In the rows, 128 means zero.
Each named turn below is shown by a few rows before and after it. Which turns, in which order, take the first row of each later pair to the second? The first pair is answered.
duda (before => after):
[133 122 121 120 134 157  99 121 112 161 105  92] => [154 123 134 118 112 150 121 102 115 159 140  89]
[157 128 134 133 116 166 143 111 125 157 123 136] => [161 133 133 120 120 142 165 113 125 134 154 141]
[113 142 137 102 157 149 116 134 105 140 143 129] => [117 140 141 108 148 159 111 129 105 150 137 126]
[171 136 121 135 131  89 107 135 183  54 120 111] => [158 133 114 142 141  99  90 146 180  61  92 111]
rez (before => after):
[123 116  72 102 150 130 150 194 112  45 128  50] => [127 110  93 127 123 102 120 185 129  43 125  30]
[170 131 130 108 150 117 162 105 145  96 163 128] => [159 128 112 101 160 127 169 114 135  92 156 128]
[ 96 142 130  94 159 118 150 134 122 153 159 193] => [ 77 135 106  97 165 122 145 150 111 145 143 179]
nunap (before => after):
[ 62 146 116 100 136 117 136 147  92 184 149 189] => [ 56 144 119 106 127 101 130 148  93 181 155 183]
[139 130 112 116 115 138 171 120 116 112 163 129] => [134 134 127 120 115 103 155 124 128  99 170 132]
[126 144 135 128 106 108 150 108 119 142 183 136] => [142 152 142 115 133 123 155 111 126 140 175 157]
[134 140 148 121 149 138 136 109 140 168 130 165] => [109 123 128 145  99 126 133 104 123 177 140 127]
rin (before => after):
[120 131 161 147 117  89  91 115 148 146 131 139] => [ 97 131 143 141 110  82 110 118 132 154 153 145]
[128 113 102 125 121 133 146 143 112 116 121  83] => [137 113 107 126 124 136 141 143 118 111 113  82]
[119 142 136 137 136  67 114 132 145  86 141 124] => [111 142 129 134 135  66 122 133 139  88 150 125]
Now pairs of rows:
Each pair is two turns apart.
[117 160 180 161 131 138  90  83  95 130 116  98] => [119 175 185 139 166 145 102  88  97 134 121 133] => rin then nunap
[161  99 108 145  77 160 150 106 109 122 130  74] => [155 129 154 128 157  77  94 142 158  70 116 126] => nunap then duda
[156 128 161 120 144 152 120 115 119 103 120 144] => [120 110 131 143  97 138 120 113  95 110 129 103] => rez then nunap
[109 129 137 126 133 106 118  91 164 147 105 146] => [ 99 129 131 124 126 101 129  87 157 151 119 146] => rin then duda
[155 129 147 144  83 130 115  97 136 142 137 105] => [163 129 140 136  92 157 127  96 130 149 130 111] => nunap then nunap
[144 179 149 101 124  70  99 129 153 173 169 166] => [128 160  84  93 118 170 140 134 103 210 134 147] => duda then nunap
[109  93  95 133 143 144 150 114 102 151 116 133] => [ 98  99 125 152 143  90 101 119 129 139 110 136] => nunap then duda
[169 103 158 158  77  83 118 119 148  94 120  60] => [215 128 165 103 166 143 155 133 155  85 100 123] => nunap then duda
[116 140 139 120 124 122 148 113 125 153 158 152] => [123 137 121 107 145 143 160 125 118 139 144 150] => rez then rin
[123 138 100 115 153 111 151 151 129  86 140 115] => [142 133 100 119 153 138 150 149 130  86 120 104] => nunap then rin
[ 75 141 112 132 150  93  83 162 132 127 102 152] => [110 142 138 142 136 144  74 137 143 168  76 158] => duda then nunap
[103 127 103 126 159 132 110 151 119 120  88 124] => [132 121 134 149 115 154  99 118 132 154  88 113] => duda then rez
[139 126 145 128 129  76 118 137 153  78 149 114] => [180 120 135 117 145 176 138 128 143 110 104 120] => nunap then rin
[133 120 121 118 146 132 125 146 138 101  97 124] => [122 110 112 132 119 132 121 140 131 109  99 104] => nunap then rin
[141 112 131 158 132 142  88 122 129 142  80 130] => [175 118 156 154 106 127 115  96 138 139 129 131] => rez then duda
[ 97 120  98 104 172 112 117 159 117 136  90 150] => [ 93 107  80 112 150 123 126 157 104 136  89 124] => nunap then rin
[153 119 123 103 123 165 169 128 109 134 152 135] => [125 105  93 115 121 161 150 149  97 121 124 106] => rez then rez
[109 152 162 125 101 123 128 119 146 184 186 183] => [ 83 156 129 103 140 117 147 149 130 157 185 193] => duda then rez
[113 140 152 118 111  98 124 145 118 137 111 119] => [111 142 149 114 110  97 133 142 116 140 121 123] => rin then rez
[113 132 135 129 150 109 105 142 134 121 112 136] => [140 128 155 142 113 127 110 114 138 145 122 126] => duda then duda
[152 134 149 144  75  89 117 113 163 143 123 138] => [168 140 124 109 124 162 155 122 146 154  98 166] => nunap then rez
